(in the rows, 128 means zero)
One turn sends every row of this set to another row. A few are shown first. Where does it send the rows asked after them?
R: [140 127 148 114 158 126 129 147 126 121 141 109 150 151 167 123 112 129
  94 135 157]
E: [125 144 154 128 143 131 123 101 150 137 107 137 128 125 147 141 151 121
  94 152 150]
H: [147 118 131 117 149 132 140 101 107 140 133 117 111 129 141 114 118 137
 127 144 117]
C: [133  99  98 137 147 145 131 141 148 102 126 143 117 143 131 110 140 133
  93 121 125]
P: [110 135 156 114 144 137 108 134 132 123 104 129 118 140 162 148 137 150
 129 149 164]
F: [113 138 121 128 147 136 127 120 164 111 125 140 112 127 133 133 160 126
  76 152 153]
K: [136  88 137 119 151 140 126  95 122 134  95 109 147 152 148 127 136 148
 121 155 138]
V: [112 107 139 135 140 157 104 117 136 105 103 127 111 144 159 131 137 156
 129 167 129]
Z: [145 103 142 133 154 141 121 125 126 114 132 105 146 156 174 110 109 129
 101 151 124]
U: [124 120 129 143 141 147 120  93 157 117 107 134 116 131 145 125 153 128
  90 167 120]
S: [148 100 142 141 139 138 121 107 129 138 103 140 139 142 151 119 125 126
 119 126 114]
Q: [134 109 118 124 157 140 130 152 139  93 150 109 137 156 160 105 118 134
  83 144 141]
T: [121  84  95 117 158 146 136 126 138  98 116 113 127 152 127 117 148 153
  97 152 150]
X: [125 117 130  95 160 122 136 131 127 130 112 113 144 147 134 139 142 148
 104 135 185]
Y: [135 116 101 116 149 137 145 122 119 116 149 121  96 132 126 106 129 139
 111 145 125]
L: [137 139 124 101 155 119 147 128 111 137 148 120 110 127 129 120 125 136
 116 132 150]
J: [136 134 136 115 147 120 131 146 137 137 121 145 136 136 136 131 133 126
 101 103 162]
G: [ 99 123 123 120 147 146 114 150 146  92 120 131 103 144 147 135 146 156
 113 152 158]

P turns into G
Q turns into Z
E turns into F
Where do these go?
X turns into T
H turns into L
J turns into C

